Where one turn sends some rows of the set: a few examples, then the rows asked:
gifev: [-2.11 -0.70  1.25 -1.63 -0.22  0.93 -0.83  0.52  0.52  0.60  0.80  2.95
 -0.33 -1.51 -0.39  0.13  0.42 -1.79 -1.45  0.29  0.29 -1.94  0.84 -0.31
  0.83  0.36 -0.32  0.19 -0.49 -0.98  0.88 -0.36 -0.47 -1.15  1.68  0.99
 -2.13  0.33  0.32  0.87  0.31 -2.32  0.16 -0.22  0.75 -0.63  0.77  1.29
 -0.59  1.44  1.26  2.35 -1.82 -1.27  0.06 -1.50  0.01 -1.88 -0.74 -2.87
 -0.07]
Bagiz: [-1.04 -0.91  0.78 -0.78  0.14  1.57 -0.55  0.23  0.82 -0.02  1.15  3.07
 -0.88 -1.80 -0.64 -0.19 -0.14 -1.69 -2.32  0.90  0.44 -1.77  1.58 -0.62
  0.62  0.66 -0.80  0.00 -1.14 -0.74  0.68 -0.25 -0.53 -0.87  1.18  0.29
 -1.64  0.33  0.68  0.53  0.93 -2.58 -0.27  0.21  1.11 -0.73  1.24  1.04
 -0.59  2.35  0.83  0.98 -1.04 -1.02  0.71 -0.92 -0.52 -1.24 -0.46 -2.49
 -0.80]
bapi: [-3.23  0.48  1.22  0.71 -0.21 -0.68  1.71  0.37 -0.09  0.03  2.43  0.69
 -0.33 -0.58 -0.82 -1.65 -0.45 -0.72 -0.67  1.24 -1.34 -0.18  1.27 -0.49
 -0.33  1.10 -0.09  1.14  0.97  0.59 -0.60 -0.47  0.57 -1.15  0.32 -0.68
 -0.34 -0.22  1.26  0.06  0.66 -0.27  0.85 -2.09  2.80  1.24 -1.26 -0.23
  1.06  0.24  1.78 -0.13  0.58 -2.41 -2.05 -1.38 -2.80 -1.69  0.17 -1.08
 -0.17]
kupe: [-1.64  1.15  0.59  0.31 -0.42  0.70  1.33  0.13 -0.57 -0.33 -0.39  1.86
  0.06 -1.36 -2.06  0.05 -0.82 -1.48  0.34  0.70 -0.79 -1.85  0.30 -0.58
  1.21  1.29 -0.44  0.10  0.47 -1.83  0.52  0.57 -1.43 -1.24  0.14  0.52
 -3.42 -1.54 -1.01  0.85  0.36 -0.77  0.91  0.21  1.56 -0.49 -1.36  2.02
  2.03  0.35  1.39 -0.63 -2.72 -0.18 -1.10 -2.15 -3.53 -0.01 -0.25 -0.80
 -0.47]
pekod: [-0.73 -0.24  0.07  0.90 -0.55  0.12 -1.15 -0.06 -1.54 -0.79 -0.26  3.70
 -1.27  0.45 -1.70 -2.13 -0.70 -1.11 -0.78  1.46 -1.75 -2.05 -0.23  0.08
  0.29  0.92  1.15  1.37 -0.24  1.01  0.65  1.93 -1.13 -1.74  0.35  0.23
 -3.01  1.43 -2.45  0.87  0.04 -1.81  1.45 -1.45  0.38  1.21 -1.12  0.68
  3.77  1.67  1.74  1.35 -0.33 -1.97  0.38 -0.81 -2.48 -0.04  0.49 -1.53
  0.11]
Vufo: [-1.99 -0.74  0.97 -1.94  0.04  1.20 -0.68 -0.29  0.61  0.52  1.08  2.80
 -1.02 -2.72 -0.72 -0.01 -1.00 -1.38 -1.84  1.16  0.10 -1.89  1.59 -0.89
  0.63  0.18 -0.79  0.55 -0.95 -1.01  1.10 -0.30 -1.09 -1.27  1.43  0.84
 -1.73  1.18  0.48  0.43  0.98 -2.16  0.62  0.15  0.73 -0.04  0.28  0.38
 -0.72  2.03  0.94  1.59 -1.52 -0.60  0.75 -0.93 -0.67 -1.29 -0.43 -3.04
 -0.12]
dasu: [-1.63 -0.74  1.09 -0.94  0.07  0.96 -0.91  0.20  1.10  0.39  1.04  2.51
 -1.00 -2.06 -0.79  0.47 -0.28 -1.87 -1.77  0.88 -0.16 -1.48  1.33 -0.71
  1.18  0.21  0.36  0.72 -1.11 -0.91  0.67 -0.68 -0.94 -1.01  1.89  0.26
 -2.11  0.22  0.69  0.65  0.64 -2.32  1.22 -0.27  0.80 -0.81  1.02  1.41
 -1.28  1.86  0.88  1.55 -1.52 -1.03  1.09 -0.59 -1.09 -1.29 -0.84 -1.96
 -0.32]
leli: [-2.79  0.66  0.60  0.42 -0.14  0.03  1.83 -0.45 -0.80 -0.06  2.18  1.15
 -0.12 -1.40 -0.83 -1.32 -1.12 -0.60 -1.62  1.33 -0.82 -1.19  1.79 -0.27
  0.37  1.31  0.02  1.22  0.02  0.78 -1.21 -1.23  0.09 -2.05 -0.17 -0.53
 -0.20  0.54  1.38  0.30  0.30 -0.77 -0.55 -2.28  2.73  1.90 -1.32 -0.71
  1.67  0.71  1.75 -0.45  0.28 -2.25 -2.17 -1.62 -2.36 -1.79  0.49 -1.39
  0.11]
vidi: [-1.81  0.65  1.25  1.07 -0.52  0.15  2.03 -0.40  0.32 -0.14  2.05  0.85
 -0.12 -0.72 -0.86 -1.27 -1.01 -0.13 -1.42  0.62 -1.79 -0.52  1.14  0.22
  0.05  1.09  0.23  0.61 -0.08  0.71 -1.28 -0.74  0.24 -1.09  0.29 -0.20
 -0.02 -0.26  1.19  0.27  0.05 -0.94 -0.95 -1.97  2.54  1.29 -1.14 -0.46
  1.44  0.66  2.06 -0.77  0.64 -2.56 -2.21 -1.11 -3.03 -1.58  0.43 -1.20
  0.41]
Veta: [-2.32  0.81  1.13  1.26  0.17 -0.04  2.07 -0.65  0.02  0.45  2.48  1.11
 -0.25 -0.66 -0.91 -2.01 -0.88 -0.53 -1.40  1.24 -0.75 -1.09  1.60  0.17
  0.28  1.39  0.88  0.49 -0.16  0.92 -0.93 -1.15  0.50 -1.85  0.29 -0.76
 -0.48 -0.64  1.36  0.27  0.11 -1.01  0.25 -2.50  2.74  1.12 -1.05  0.19
  1.33  0.89  1.84 -0.50 -0.01 -2.19 -2.00 -1.28 -3.18 -1.81  0.47 -0.60
  0.12]
bet: [-1.56 -0.56  0.17 -0.33 -1.31  0.16 -0.08  0.43 -1.41 -1.03 -0.16  2.57
 -1.40  0.08 -1.78 -1.80 -0.80 -1.06 -1.08  1.44 -2.09 -2.94 -0.02  0.34
  0.63  1.01  1.08  1.68 -0.72  1.39  0.50  1.51 -0.94 -1.29  0.02  0.70
 -3.00  1.73 -2.02  1.33 -0.63 -1.96  1.23 -0.41  0.87  1.70 -1.52 -0.84
  3.59  1.64  1.93  1.12 -0.46 -1.92  0.79 -0.42 -2.62  0.76  0.76 -1.93
  0.23]
rasen: [-1.36  1.97 -0.02  0.09 -0.15  0.65  0.83 -0.22 -1.14 -1.72 -0.45 -0.24
  0.79 -0.94 -1.26 -0.51 -0.74 -1.03 -0.22  0.66 -1.56 -1.36  1.26 -2.78
 -0.01  1.05 -0.31  0.81 -1.13 -0.87  0.31 -0.60 -1.23 -2.30  1.64  0.75
 -2.66 -0.49 -0.67  0.75 -0.06 -0.48  0.95 -0.31  1.41  0.54  0.21  2.40
  1.69  0.48 -0.03  1.69 -2.31 -2.29 -0.71 -1.70 -2.92 -0.37 -0.33 -0.31
 -1.02]
Tese: [-0.97 -0.02  0.61 -1.26 -0.19  1.23  1.74 -1.31 -1.61 -0.91 -0.38  1.39
  0.07 -0.66 -1.09  0.11 -0.12 -0.86 -1.22  1.11 -0.90 -2.17  1.14 -1.08
 -0.15  0.58 -0.41  0.86  1.04  0.08  0.66 -0.65 -0.75 -1.31  0.49 -0.37
 -3.99 -1.39 -1.46  0.88 -0.96 -0.34  0.43 -1.62  1.92 -0.34 -1.22  1.99
  0.99  0.00 -0.14  0.08 -0.72 -1.42 -0.25 -1.28 -2.58  0.05 -0.67  1.07
 -0.53]
Malon: [-0.41  0.01  0.25  0.82 -1.12 -0.11 -0.84 -0.19 -0.73 -1.03 -0.54  2.82
 -1.24  0.98 -1.70 -1.95 -0.41 -1.37 -0.75  0.97 -2.07 -3.09 -0.19  0.30
  0.45  1.27  1.43  1.24 -0.94  1.16  0.01  1.51 -0.76 -1.42  0.03  0.81
 -2.90  0.87 -1.60  1.27 -0.80 -2.21  2.00 -0.84  0.21  0.92 -0.96 -0.54
  3.26  1.35  2.17  1.12 -0.93 -1.75  0.45 -0.10 -2.97  0.58  0.30 -1.20
 -0.07]
dof: [-0.69 -0.09  0.58  0.44 -1.68  0.20 -1.08  0.45 -1.11 -1.33 -0.69  3.36
 -1.38  0.21 -1.68 -1.56 -0.59 -0.85 -1.38  1.45 -1.69 -2.62  0.28  0.18
 -0.13  1.46  1.03  1.74 -1.10  1.32  0.45  1.65 -0.39 -0.55  0.79  0.29
 -2.86  1.46 -1.84  0.95 -0.20 -1.71  1.27 -0.74  0.41  1.36 -0.65 -0.06
  3.24  1.88  2.04  0.45 -0.55 -1.99  0.75  0.15 -3.33  0.74  0.56 -1.78
  0.42]

Tese moves to kupe
leli moves to bet
Veta moves to Malon
Now find these:
dof moves to Bagiz
bapi moves to pekod

Where one turn sends some rows of the set: a few examples, then the rows asked:
Mor: [ 0.21 -1.49  0.96 -0.09 -1.56 -0.36  1.25 -1.70  0.72  0.27 -0.06  0.73
 -1.18 -0.21]
fofed: [-0.31 -2.15 -1.78 -0.81 -2.25  2.72  2.81 -0.86  1.15 -0.77 -0.43  0.03
 -1.03 -0.45]
Vatel: [-0.34 -2.74 -0.10  1.08 -3.06  2.02  3.87 -0.81 -0.51 -0.74  1.07  0.60
 -1.51 -2.07]
Dul: [-0.20 -2.46  1.61  0.40 -2.20  2.51  2.57 -1.19 -0.19 -1.45  0.51 -0.98
 -2.39  0.06]
fopi: [-0.82 -0.29  0.61  0.54 -1.78  0.10  4.17  0.17  0.46  0.19  1.09  0.55
  0.42 -1.07]
Vos: [-2.10 -1.16  0.88 -0.20 -1.37  1.14  2.81  1.31  0.16 -0.55 -0.08 -0.86
 -0.04 -0.66]
vogos: [-2.23 -0.95  1.08  0.01 -1.71  0.28  2.34  1.06  0.17 -0.65  0.70 -0.85
 -0.40 -0.53]
rudo: [-0.26 -1.78  0.04  0.25 -1.77  0.31  1.31 -0.32  1.66  0.49  0.24  1.06
  0.28 -0.88]
tovad: [-1.28 -1.68 -0.28 -0.18 -2.52  3.24  1.75 -0.83  1.45 -1.53  0.84  0.01
 -1.13  0.13]
rovaf: [ 0.72 -1.91  1.12  0.47 -2.49  2.03  4.16 -2.02  0.05 -1.16  0.94  0.62
 -1.94 -0.30]
nafel: [ 0.84 -3.01  0.21 -0.83 -2.46  2.03  3.37 -1.36 -1.09 -1.09  0.10 -0.36
 -1.69 -0.01]
rog: [-0.88 -1.04  0.60 -1.21 -2.00 -0.37  2.58 -0.73  0.26 -1.10 -0.66 -0.24
 -0.19  1.38]
lus: [-1.19 -2.22 -0.53 -0.82 -2.25  0.30  3.60  0.68 -0.42  0.06  0.02  0.23
  0.89 -1.34]
gopo: [-0.28 -1.40  0.26  0.41 -2.33 -1.16  3.38 -1.68  0.96  0.16 -0.49 -0.26
 -0.54 -0.52]
vake: [-0.62 -1.77 -0.19 -1.00 -2.21 -0.10  3.00  0.75 -0.28  0.03 -0.05 -0.08
  1.00 -0.45]
Gisek: [-0.98 -1.55 -1.14  0.06 -2.61  2.41  3.35 -1.49  1.41 -0.95  1.34  1.31
 -1.39 -0.90]
vev: [-0.29 -1.45  0.78 -0.92 -1.18 -0.77  1.76 -1.18  0.32 -0.42 -0.11  1.43
 -1.66  0.31]
kuvo: [-1.41 -0.54  1.07  0.44 -1.95  1.02  3.62  0.29  0.27 -0.19  1.34  0.88
  0.82 -1.16]
zota: [-1.13 -0.08 -0.70 -0.28 -0.55  1.07  1.55 -0.55 -0.11  0.58  0.64  0.75
 -0.63 -0.84]
Teb: [-0.17 -2.42  0.41  0.57 -3.02  2.35  3.82 -1.07 -0.43 -1.34  1.23  0.08
 -2.17 -1.60]
bemu: [ 0.93 -2.19  0.22 -0.22 -2.41  2.71  4.03 -0.65 -0.13 -1.32 -0.66 -0.65
 -1.40 -0.83]
tezag: [-0.09 -2.03  1.20 -0.33 -2.98  3.22  2.74 -0.68 -0.53 -1.90  0.93 -0.22
 -1.18  0.07]
Ziv: [ 0.36 -2.40  0.11 -0.03 -2.01  2.61  3.67  0.07  0.06 -1.41 -1.51 -0.43
 -0.96 -0.42]
dukim: [-1.49 -1.53 -0.37 -0.99 -0.98  0.29  2.13  0.70  0.93 -0.80  0.10  1.82
 -1.13  0.10]
fude: [-0.77 -1.45  1.25  0.19 -2.76  3.31  2.48 -0.43 -0.96 -1.69  1.22  0.26
 -0.68  0.35]
fuva: [-1.91 -0.42  0.66  0.08 -2.28 -0.35  2.31 -1.56 -0.54 -0.24  1.28 -0.18
 -0.91 -0.13]
bon: [-0.36 -0.64  0.58 -0.65 -1.01 -0.04  1.49 -1.81 -0.39  0.23  0.15  0.71
 -1.79 -0.18]

fofed moves to Gisek
zota moves to dukim
Now find these:
Teb moves to tezag
Vatel moves to fude
bon moves to vev
fuva moves to rog
vake moves to fopi
nafel moves to rovaf
kuvo moves to Vos

